Each path below is one point turned by a fixed rotation once a step. After each direction that follows a path, write how fast that rotation turns it, in degrees a step (0 if it stays still).
Each turn is a multiple of 5 degrees from 10 to 175, or 0.
Each row of a path follows its step; steps can be skipped.

step 0: [ 17   2 -21   6 -11  18 -22 -10   7  -1   5   1  10  15  11   4  19   4
 -13   1 -18  -3 -19   3 -16 -25  -4   5   8 -12  -4 -11 -16 -11  -1   6
   1  -2  -3  16  -8   6   8   2  14   5   3  16  -9   7   6  -6   9   7
 -13   5  10  -4  -7   6   5  -9   9   8   0  13  11   3  -7  -8  11  -9
  -6  10]
step 2: [-14   3  -3  -9 -19   9  -8  -8   5  14  21  13  11   1   8 -14   0   6
   0  10   0  -8   7 -22 -20  22 -19  -7  19   3   5 -10  -1   5   6  -2
  12  -2 -16  -6  15  -3  -1   3   5   3  -2  13   0  -1 -10  14  13  -2
  -5 -11  10  25  -8   9 -14   6   5   6  -1  -1  10  -7   1 -14  -4   8
  -7  -2]
step 6: [ 15   0  -4  -5 -18   4 -14  -7  10  -9   5  13  12  -8  -5   3   6  17
  -5  -1  -7   0  -3 -14   2  -2  -4  15   8   9   0  -7  17  11  -5  -2
  -1   0  -6  -2   4 -15 -24   2   8  -5   4  11   6   2 -25  -2  12  -7
 -27   8  -2   4 -17  14   3   6  22   3  30  -8  -5   6   3  -6   5  -1
   1   2]
step 9: [  1   0  -4  18 -11   9 -10  -9  18   7  -1  19  23   8   1 -16  -8  -2
 -13 -19   3  -5  -5   6   2  -8  -3   0  11 -11  -6 -15   5   5   1   7
  12   4   6   2   9  -9  -4   1   4  -3  21  15  -8  -7  -4   1   8  -8
 -31  -1 -18   8 -18  14  12  14  -2   6   7   1 -10  -8   5  -4  -2   4
 -13  -1]
step 12: [ 20 -18  -6   4 -13  24  -1   0  16  10  17   1   9   2   8   0 -10   3
 -16 -10  10  10  -2   8 -14 -10   7  -6  15  -1  -7 -14  -3  -6  -4  -7
   4  21  12  15   1   1  -2   5  24   6  17   8  -3  -3 -23 -11  -1   6
 -13   3  -3 -18   0   6  13   2  -4   5 -14  -5   6 -13  -3  -3   2   1
 -13   0]
step 16: [  7   7  -8  24  -5  16   0  -3  -5  17  11   0   2   6 -19  -3 -19  -9
 -13 -12  18   2  -2 -16  -8 -12  -8   4  -6 -18 -13  -4  -7 -19   6  -1
  -3  23  -9   3   9   6  -8   4   2   0   1  11   4  20  -3 -10   6   0
   1  -4 -21  -5  -2  -8   1   0  22  13   5   2  11   2   8   1  -1  12
 -10 -15]
step 18: [ 10 -11  -9   7 -14  11  -1 -11   1 -12  -5  25  13   5  10 -11  11  28
  -3 -15   8 -13  -3  -6 -12   3  -7   7  10   5  -5   0   1 -15   2  17
  -9   2   3   9   0   3 -33  16 -10   2  10 -10   5 -10  -5 -12  20   9
  -9   1  -1   0  -4   5 -10   4   4 -23  10  -1   6   2  -1  -5   1   4
   3  -1]
step 25: [  5   0  -4  11  -5   3   1   8   5  -6   2  -5   2  14  -4  17   8  15
  -1  -9   9  -6 -10 -12 -10  -9 -16   5  11  -2 -14  -7  -5  -7   3  -9
   8   2   1  -4  -6   8  -2   6  10   0  21   7  19 -11 -12 -28   9 -11
  22   6 -13  -7 -18  12  13  -3   5   1  13  10   2   6   2 -16  26   6
 -11   3]
step 26: [  8 -20 -14   7  -4  14  11   6 -15  -7   6  10  -4  13  -2   5  21  12
   5 -12 -10 -21 -11 -10   1 -18  -1  -2  20  11 -10   8   7 -12  -2   2
  10   4  -1 -12   8   0 -18  -7   3 -12   2  -4   7   0 -14  11   9   5
   9  -9  -9   8 -15  13 -14   0   6  -4   1  13   2   2  10 -28   7   1
   1   2]
Directions:
[-1  4  0 -5 -2  3 -3 -3  2  0  2  0  3  1  0 -4  3  0  0  2 -2 -1  1  2
  4 -1  0  1  3 -2 -1 -3  2 -1  1  0  0  4  1 -2  0 -1 -2 -2  0 -2 -1  2
  3 -3 -1  1 -5  2 -5  2 -1  2  7 -1  4 -2  0  4  1 -2  1 -1 -3  3 -1  5
  1 -1]
10
[-1  2  0 -1  0  2  3 -4  0 -3  0 -3  4 -6 -2  2 -5  4  0  1  1  1  2 -6
 -4  1 -1 -3  3  1  3  4  0  2  1 -5 -2  2  1  0 -2  1  0 -2 -1  4 -5  1
  2 -1 -1  3  0 -2 -2  0  2 -1  3  0 -1 -1  3  0  1 -1 -1  1  3  3  0 -2
 -5  0]
85
[ 2  0 -4  1  0 -2  1  1 -3 -3 -2  3  2 -2  1  1  3  3  0  3 -1  0 -3  2
  2  0  4 -2  5 -2  1  1 -6 -2 -2 -4  3  1  1 -2 -4  2 -2  3 -1  0  1 -1
  3  1  3 -2 -2  3  1 -1  2 -1  0  1  1 -4 -2 -4 -1  6  2  5 -3  2  0  1
 -1 -2]
100
[-1 -2  0 -1  3  1 -1 -6  0 -3  4  3 -1  1  1  1  4 -1 -1 -2  1 -4  2  0
  0  2  0  3 -1  0  1 -2  1  0  1 -4 -5 -3 -4 -1 -3  3 -1  1  0  1 -1 -1
  0  1  7 -4 -1 -1  2  6  2 -1  1  4  4  5 -1  1 -1  0  0  3  3 -2  3 -3
  0  1]
100
[ 1 -3  1 -3 -2 -2  4  1 -3 -1 -3 -1 -2  1 -5 -2  3  1 -2  0  2  3  4  1
  2 -3  0  3 -1 -1  4 -3  1  0 -2 -4  1  0 -3  2  0  0  3  3  2  1 -6  1
  2 -1 -1  1  8  0  1  2 -2  0 -3  0  5  0  0  1  0 -1  1 -1 -2  0 -4  3
 -1  0]
40
[ 0  0  2  2  1  2  0  3  3 -1  1  0 -1 -3  5  5 -2  2 -3 -3 -1 -2  3 -2
 -3 -7  3  2  3 -5  0 -5 -1  1 -1 -1  0  2 -1  2 -3  3  3 -2 -3 -3  1 -1
  0  1  1  2 -1  0  5 -1 -4  0  0 -2  0 -3 -1  2 -1 -1 -1 -3  0  2  2  3
 -1  2]
85
[-1 -2  0  0  0  0 -1  0  0  2  0  2  5 -1 -2  1  4 -4  0 -4 -3 -5  3  0
  1 -2 -3  4 -1  3  2  4  1  1 -2 -4  3  1  3 -1  3  3  4 -2  5  2  2  3
  1  0 -1 -1 -2 -2  1 -3 -4 -4  4  1  0 -3 -2 -4 -1  1 -4 -1 -2 -1  0  0
  0  0]
25
[ 1 -3  2  1  4  2  3 -1  4 -2  4  0  0  0  4 -1  3  0  8 -4 -1  1  2 -2
  3  0 -1 -5  0  1  1  0 -2  2  1  0  3 -4  0 -1  2  0 -2  4  0  1 -2  1
 -1  5 -1  1  3  2  3 -1  2  4  4 -2  2  1 -2 -2  0 -3  1 -2 -1  3 -1  2
 -1 -1]
115

step 3: [-22   8   5   2   6  -9 -11  -4  12  -5   2 -14   3   2  14   3   8  -9
  -4   7   1  -2 -10  -3  -4   5   8  -7  -8   9 -20  -8 -14  -1  14 -11
  12   4  14 -21 -17  -8 -14  -6  -2 -13   0  -7  -6  -7   1  -2  20  23
  12   1  -5  21   3  18  -3   6   5  13  -6  -4  -5  22   5  -5   8  -3
   8 -14]
step 4: [  4   5 -15 -12  15  -5  14  -5   0  17   8  -8   2 -21   5  -3  15  -7
  11   2   6  12 -27 -18 -14 -25  -1  11  11 -13  -2   8  -5   7  -5  -7
  -6   7   0  -6  -5 -16   3  14   3   9   4   0   5  -2  11  -3  11 -12
  10  -6   0  26  -9  -9  -6   6  -4  -5  -3  -5   2  -1 -14  -1   0  -2
  -7 -20]
step 6: [  9  -2  13  15  -5  -4   3  14  12  -4  -7  -8 -19  -6 -21 -15 -13  -5
   3   7   6  10  16  16  26   3   5  -1  -4   4   4 -15   6   0   8   2
  17 -13   4  -4 -14 -19  -7  17  11   1  -7  -5 -17   0  -5   1 -14   3
   0   7  -4   8   4  12  15  11  -5   7   7 -12 -16 -10  14   4   1  -8
   0  -8]
step 8: [-10 -10   8 -13  -6   7 -11  -3   1 -16   5  -2   1   8   0  23 -16   9
  -5 -11 -17  -3  -2 -12  -8  17 -10   2   2   6 -13  -8 -17  -9 -16  -6
  -3  -7  11  -8  14  -7  12 -15  -6  -4  -2   5   7  20  26   3  14  13
   8  18   0  -4  -3   0   9 -17 -15   4   1   4  -9   5   3  -9 -13  -1
   2   7]
step 9: [ -2 -20  15  12  20 -12   3   5  -6 -10  16  -4  -3  -5  -5  -6  11  17
  11   1   8  -7 -10  -8  17  12   2   1  16  18 -14   2 -15   9   0   3
   0   6  22 -21  -2 -10  -4  -8   9  13   9  -8  -5 -15  -1   8  10  -2
   6  -3   5  -1   0  -6  -6  -3   7   9   8   3 -12   9   1 -11 -17   9
   4 -23]
step 16: [ -3 -10  20   1 -14  -3   2  -1   0   6   1   1  -3   0   4  12  -2  13
   9 -21  -5   3 -24  -7  -6 -10  21  -8 -15  12   8  11   4  12   8 -11
   8  -4  -1  -4 -16 -16  -4   9  14 -22  -9  -1 -15 -10  -9  12   2  14
  -3   7   9   3  14  11  11  -2  -9   2 -11   4  21   9  -5 -15  -4   8
  -4   4]
step 18: [ -3  15 -16  -8 -12  -6  11 -22  -1 -24  -7   4 -13   2  -5   3  11  -4
   4  10  -6  -6 -11 -10   5  -8  -3  -1  22  -5  20   7  -4  -7 -18   3
  -2   3  -7  16  10  11  -9  -1  -5   2  -9   2   0   0  11  -5   3   6
  22   2  -9  10   7   7  12  16  -6   6  24   2 -17  -9   2  12 -12  -3
 -10  -8]
step 24: [  0   6   7 -14 -17  -6  -3   1   3 -25  -3   4  -2  25  12  -3 -15 -16
  14  23  -5   4   1  -4  -1  10  12   4  -3 -13  -3  -6   2   4 -15 -13
   0   4   6  13 -10  -1  -8  21   4  -5   3   7 -18   5  18   3   3   8
  13  14  -8  16  15   3  -9  -8  18  10   4  -1  -9  -2   1   3  -5  11
 -10  -2]
step 25: [ -8  10  21   7   7  -5  -6   1   6  10   1  -7  -4 -13 -13  -4  -4   9
   7  19  11 -10 -18  -1  -7  -1 -26 -19  12 -22 -18  -5   7  -1 -11 -15
  13  16  -1  -2  -8 -20   2  14   9   4  -1   5   0  -9  -2 -16  -1   9
   5  -2  -8   5  -2  10  -1 -13  -1  -3   6   2 -18 -10  15   9  -4  -8
   0  -6]
Directions:
[ 1  0  2 -5 -1  1  2 -3 -1  3 -2  0  0 -1 -2  2  0 -1  4 -2 -2  0  4 -1
  0  2 -1  4 -1 -2 -2  2 -3 -1  3 -2 -4 -6 -1  4  4  4  2  0  2 -1  3 -1
  2 -1  4  0 -2  3  0  3 -4 -1  0 -6 -3  0  0  2 -3 -1 -3  1  0  3 -1  1
  0 -1]
115
[ 2  3  0 -3  0  1  1 -2  1  2  2  2 -2  3 -3  0 -2  1 -2 -3 -1  2  4  3
 -1 -1  0  0  4  2  3 -1  2  3  3  1  6 -1  1 -4  5  1  4  2  1  2  6  2
  4  4 -3  1  2  1 -1  1  3 -1  2  6  0 -3  1 -1 -1  3 -2  0  0  1  0 -2
  1 -2]
55
[ 2 -1 -1  1 -2  0  2 -1 -1  1 -3 -3  0  2 -3 -3  1 -1  1  2  1  0  0  2
 -1  0 -4 -3  4  0 -2  2  0  0  0 -3 -1  0  2  3  1 -5  0 -4 -2 -2  3  2
  4 -3 -3  2 -1  0 -4  1  1  5 -1 -6 -1  0  4 -5  2  7  2  0  0  2 -1 -4
  0  1]
140
[-2  7  0  0  1 -2  1 -2  2  2  0 -1  3  2 -4 -1 -3  3  3  2  3  2  0 -3
  1  2 -3 -1 -3 -5  3  0  3  0 -3  4 -2  0 -1 -1  2 -1  1 -1  0  1  2  4
 -3  1 -3  4  2  1 -2  2  0  2  2 -1 -1  5  1  2  4 -4  0  0  0 -2  2 -2
 -1  1]
55
[ 0  4 -2  3  3  5  2 -2  0  4 -3 -4 -1 -2  0  1 -1 -1  0  1 -1  5  2  3
 -2  1  2  5  0  2  2 -2  0 -1  3  2  2  0  2 -1 -3 -3 -3  1 -6  1 -1 -2
  3  5  1  4 -2 -1  3 -3 -3  1 -2 -2 -2  2  0 -3 -1 -4  2  0 -1  3 -1  2
  0  1]
45
[-1 -2  3 -2  1  2  2 -2  3 -2  2  0  3  1 -1 -1 -3 -3 -1  2 -2  2  3  4
  2  6 -4  0 -8  2  1  3  0 -1  5  0  3  2  3  2  0 -4  0  0  1 -2 -1  3
 -1 -4  2 -1  3  0  1  0  0  4 -2  2  0 -1 -5  0 -1  3  1  0  0 -2  0  4
 -1 -1]
135

step 1: [ -5  -4   6  -4   2  18  -8  -3  14  -9   1  -3   1 -19  10   1  -3 -22
  -1   8  -3   8 -11 -18  -6 -18   4  -5  -5   1  -5   3  -5  -7   2 -10
  -5  -2  15   8   2   3 -11  -2  -9   2  -1  11  20 -23  23   5  18  11
  -7   8  -7 -13   5  -1  11  -1  10 -13  17   1   2  -4 -25   4  -8   1
   1   2]
step 9: [ 11   8   9 -21   8 -13   9 -11  -1   0  -1 -15  11  -3  13  -4   4 -10
  -9  -7   9  -7  13 -11  -1  -3  -8  17  -7   8   0   1  -2  -7  15  -7
   1   7   5  -7   0   4  -4   9 -12   1   3  -6  15   1  -4 -27  -6 -20
  15  18 -10 -13  15  -2   9  11   3 -11   3 -10 -15 -11  -5 -13  12   1
  -3  14]
step 11: [ 21  13   5  -7   4  -4  -6  -2  -2 -22  -1 -24  -1   9  -3  -4  -7 -17
  -3  11   4   0  -3  20  -5   3  -1  -3  -7   5  -6   7  11  -4  -8 -14
  18  16  12  -8  19  12  12   0  15  15   7   4  -1 -18   1  -7   5  -5
  -4   8  24   6   9   9 -12   3   3   9  -6  10  -5  -3   6  -3  10  10
   5  -4]
step 13: [ 11   6 -14   8   4  -5   2  15   3 -15  -2 -14  11 -15  -6 -12   3  11
 -10  -1   3  -9  10  -2  20   3  13  -3   0  -2  -3 -12  -6 -21  -7   9
  16 -18  13 -14  -1  -4  26 -11   2  12   7  -7  -2   3 -17   0 -12  -9
  12  -6   0  11   0   3   7  17   1   0   8  19   4   3  -3  10  -1  -7
  12   0]
step 17: [ 17  10  15  20  -7  11  -1   0   7   8   2  -1  -2   4  -6  17  12   1
   7   2   9  -5  18  -2 -21  -5  -9   6  -5   4  10  -7  -8   0  -4   8
   9   1  -8   8   4 -10  29 -11   3  -5   0  12   5  -1   1  -7   4 -10
   9  13   9   4   2 -12  14   5   0  -8  -5 -13  -2  30  -9  -8  16   1
 -13   7]
step 21: [ -7  -8  -4 -11   6  -2  11   3   5  -3  19   1  -4  15   0  -3  -1   1
  -2 -25  -1   8  -4   6  -5  -2  -9  -1   1  -2  -2  -7  -4  -3 -13  10
 -12   6 -17  -4   5 -16  20  -3 -23  13 -11  -5 -23  -8  -5  19   8 -15
 -12  -1   6  -1  -7  17   2  11   4   2  -3  17  -3  18  -9  10   4  -2
  18  -7]
step 22: [  1  -2  -1  -9 -13  -7   7 -11  -4 -20   1  -8  -6   1   2   1  -9  13
   7  -2 -10 -10  -9   7   9  19  -8  -1   2  -3  -2  -7 -13  11  -3   1
 -27  13   4  -6   7   7   9 -11 -15   4   2   3  -1  -6  20 -17   5  19
   0   9  -5  -4   4 -10  -4  26  -8 -17 -15   7  -6  18  -5   3  13 -13
   1  -7]
step 24: [ -2   2  -3  -4   5  -4  12 -18   1 -20   2  15  11  19 -25  18  -3  -9
  -9  -8  12   3   7  15   1   9   9   1 -11   1  -2  -3 -26   4   4  -5
  -8 -12 -11  -1  10   7  -5  -4 -23  11   6  16   6 -14  -1   4  -7 -14
  13  -5   1  11  -4   8  -8   6  16  -2  -5  -2   2   0   4  17  -9  -4
   8   1]
step 25: [-11   0  -7   3  -1   7   4  -2  -9  -3   3  19 -12   8  -2   3 -12   7
  12   2  16 -10  -3  11 -21   6  -6   9   0 -16  19 -26   4  18  -3  -5
  -1  11 -10  14   3  -2  -5   8  -1  14   9   0  -4   0 -10 -23  -6   6
  12  -3   1   7   2   5 -11   9  -7  -3 -22  -3   2   1   4  -4  -3 -25
  -5   5]
Directions:
[-2  0 -3  5  5  0  0  0  1 -3 -1  0  3 -2  3 -2  3 -3  1  1 -1 -4  4 -2
  4 -3  3 -1 -3  0  4 -3 -2  4  2  1  4  1 -1  3  2 -1 -4 -1 -1 -1 -2  2
  2 -1 -1 -2 -2  0  3 -1 -1  1 -1 -1 -5  0 -1  3 -1 -3  1  3 -2  2 -3  0
  4 -4]
65
[ 1  0 -1 -7  0  1  0 -1 -4  3  0 -1  1  1  1  2 -2 -5  0  1 -1 -1  0 -1
 -1  2 -2  1  1  0 -3  1  6  2 -3 -1  1 -4 -3  1  3  1 -1 -1  1  1 -2  4
  4  1  2 -2 -2  1  1  0 -1  1 -3 -1 -1  2  3 -2  5 -1  0  5 -1  7  3  0
  4  2]
140
[ 1 -2 -2  5 -2  0  2 -1  0 -1  1  3  1 -1  3  3  2 -2  3  0  2  0 -2  0
 -7  1 -2  3 -1  5  3  1  1  3 -1 -4  4 -2  1  5 -1  2 -1 -1  0 -1 -1 -4
 -3  0  3 -1 -3 -4  6  1  0 -1  1 -1  2 -2  2 -2  3 -4 -1 -4  1  1  0  0
 -2  1]
40
[-1  7 -1  1 -1  2  1 -1  3 -3 -1  3  0  0 -2  6  2 -2 -4 -2  0 -1  1 -1
  4  2  1 -1  1  2 -3  2  1  1  0  2 -1 -2  6 -2  5  5  4 -1 -1  0 -1  0
  2  3  1  1  0  3  3 -1  5  2  0 -4  1  2 -2 -3 -1 -1 -3 -1  3 -1 -1 -1
 -1 -3]
160
[ 0  1  2 -1  0  3 -3 -1  2  0  1  1  0  0  1 -4 -2  0  0  4  4  4 -2  2
  3 -1  2  0  0 -3  1 -1  4  1  4 -6 -2 -2  0  0  1  0  0  3 -1 -3 -5 -6
  5  3  5  4 -1  0  1 -1 -2  3  4  0 -2 -4  0 -2  1  0  0  1 -2  0 -2  0
  0 -1]
10
[-2 -4  1 -1  0 -2  2 -6  3 -2 -5  0 -1 -2 -2 -3 -5 -4  2 -1  4  2  3  3
  3  1  1  1 -2  0 -4  1 -2 -1 -3  0  3  1  1  2 -2  1  2 -2  1 -3  0 -2
 -3  1  1  0 -4  1 -4  0  2  2  1  4  2  1  0 -3 -4 -3  1  0  0  3  3  3
  2 -3]
135
[ 3  6  0 -2 -3  0  0  0  1  0 -1 -2 -2  2  1  2  1  2  0  1 -1  1  0 -6
  0 -1  2 -2  1  4  0  3 -2 -4  6  3  2 -1 -2  0 -5  1 -1  1 -2 -3  0  1
  3 -1 -1 -3 -5 -2  1 -5 -3  0  1  2  4  0  3 -2 -3  0  1 -2 -3  4 -2  1
  2  0]
100
[-1 -1  2  1 -1  5 -1 -4 -1  2  0 -2 -2  0 -1  0  2 -2  4  3 -1  2  3 -7
  1 -1  0 -1 -2  3  1  1 -4 -1 -1 -2  1 -2 -3 -3  4  3  0 -3  6  2  1 -2
 -1 -1  2  1  4  1  2 -3  4  1  0  1  2  0  1  0  1  3  7  2 -1 -2  0 -1
  0  1]
115
